(in the rows, 128 means zero)
One turn moves each row of this set onto another row. After a few examples, where does it send each row asked below?
z891: [ 79 151 111 125 152 106 143 127 123 136 130 133 118 119 108 143 112 158
 124 133 119 148 111 108]
z748: [119 155 145 130 143 120 150 136  89 127 127 149 116 103 119 132 118 141
 131 111 113 114 126 151]
z657: [108 138 111 131 139  93 151 163 126 130 130 144  88 134 114 132 120 118
 138 100 110 118 138 113]
z72: [118 142 105 126 126 126 161 173 116 128 127 147 136 100 104 147 140 139
 101 130 121 127 127 128]
z115: [ 97 137 110 130 127 113 158 183 110 114 138 159 129  96 111 162 124 154
 133 114 135 125 121 119]
z615: [120 132 123 135 120 105 164 144  80 133 131 152 118 117 125 143 130 149
 130 140 149 120 104 123]
z785: [102 129 117 152 129 129 145 138  95 158 115 159 127 105 107 141 119 143
 135 105 141 118 121 125]
z650: [104 139 112 132 147 109 128 139 136 135 126 143 128  89 118  89 120 153
 145 126 130 119 104 116]
z186: [ 98 147 137 126 131 115 148 140 111 134 141 153 121 112 138 131 106 119
 157  91 108 113 121 116]
z361: [111 156 136 136 142 115 182 155 125 130 142 150 102 130 123 152 132 152
 134 133 124 144 128 115]
z96: [116 149 120 164 134 117 158 135 118 138 132 168 109 112 148 117  98 140
 132 102 135 122 127 131]
z844: [103 136  95 134 119 129 141 153 115 117 143 150  73  94 128 141 120 130
 129 128 115 127 125 116]
z199: [112 135 131 150 164 122 146 134 118 153 121 152 141 103 126 129 123 134
 131 110 106 118 112 119]
z377: [103 112 141 131 153 106 153 164 133 122 127 152 114 101 103 111 129 140
 132 127 122 133 133 125]
z647: [113 146 114 115 149 133 162 146 122 113 137 137 119 137 134 124 117 122
 155 116  97 128 114 121]
z505: [118 117 102 141 119 116 144 158  97 128 138 143  95 126 116 117 150 133
 137 128 122 113 127  93]
z260: [137 151 100 111 142 120 159 142 115 115 123 141 116  96 118  91 119 151
 124 108 131 107 126 102]
z294: [109 143 117 132 136 108 149 122 135 130 133 114  93  98 104 116 119 159
 122 130 121 127 106 114]
z22: [118 148  94 140 142 121 130 167 120 129 140 172 126 139 134 109 120 154
 115 110 133 119 116 105]
z947: [103 142 119 137 111 113 179 160 131 144 137 150 127  90 132  95 126 143
 124 114 132 118 106 130]
z486: [103 173 107 138 155 109 157 138 116 138 126 153 101 131 136 127 118 154
 152 102 102 138 115 109]
z960: [103 144 125 135 134 125 144 132  96 116 143 181 115 103 126 106 113 155
 118 127  95 124 104 119]
z773: [ 72 152 101 149 113 126 149 149 130 126 156 155 114 116 117 123 125 171
 140 123 113 111 111 117]
z840: [115 153  87 109 157 125 167 146 130 141 105 156 124 120 114 121 135 149
 129 132 126 111 113 112]
z344: [114 149  96 108 138 104 162 150 123 130 104 141 113 119 148 138 140 137
 147 111 115 119 129 103]
z347: [106 134 120 149 121 106 144 136 110 107 129 185 132 103 135 125 116 157
 137 120 112 116 122  92]
z619: [136 151 110 118 146 119 146 173 116 127 122 137 119 132 103 119 134 151
 150 109 140 118 128 104]
z305: [115 139  77 155 135 107 154 148 125 105 131 153 116 130 135 106 129 155
 110 115 113 113 119 121]
z584: [103 145 114 149 127  95 170 162 126 131 135 143 112 108 134 113 109 144
 121  89 117 157 118 106]
z985: [107 148 107 132 136 130 155 158 121 129 142 126 107  59 114 119 126 155
 132 124 123 122 134 113]
z352: [ 92 143  98 114 121 107 156 161 113 132 120 144 124 120 126  84 141 158
 139 114 121 105 131 113]
z21: [100 153 115 118  99  95 179 154 107 134 124 168 119 118 110 118 117 150
 115 112 130 131 114 103]
z513: [123 144 129 142 140  88 179 151 129 106 149 142 120 115 135 142 132 136
 129 127 124 117 133 113]
z45: [113 153 125 109 148 141 139 137 127 113 137 142 117 102 103 108  98 155
 123 124 129 114 123 125]
z451: [ 80 152  92 136 126 125 154 139 129 123 161 149 128 120 131 106 128 137
 138 139 110 132 128 101]
z334: [111 142 113 131 140 136 145 144  85 126 135 139 152 136 114 131 118 148
 130 117 139 133 131 113]
z442: [ 99 145 102 125 129 120 153 137 123 112 141 120 120 102 106 135 114 123
 150 138 129 150 125 123]
z383: [107 150 102 135 100 112 147 142 112 120 140 139 117 105 109 133 106 149
 125 122 105 143  91  94]
z484: [112 140 129 142 128 116 134 148  97 130 145 147  92 100 145 127 135 158
 122 128 137 106 141 115]
z287: [107 162  87 134 119 114 148 126  96 142 119 157 144 118 107 133 123 134
 116 127 123 120 111 120]
z915: [ 92 144  90 132 122 123 155 140  93 129 147 124 118 129 110 128 111 152
 131 117 147 140 101 124]
z721: [104 126 116 142 142 112 179 160 119 114 142 149 101 105  82 112 132 152
 125 118 120 110 126 132]

z484 goes to z21
z785 goes to z915
Now these:
z748 goes to z287
z45 goes to z840
z960 goes to z72
z513 goes to z347
z615 goes to z383

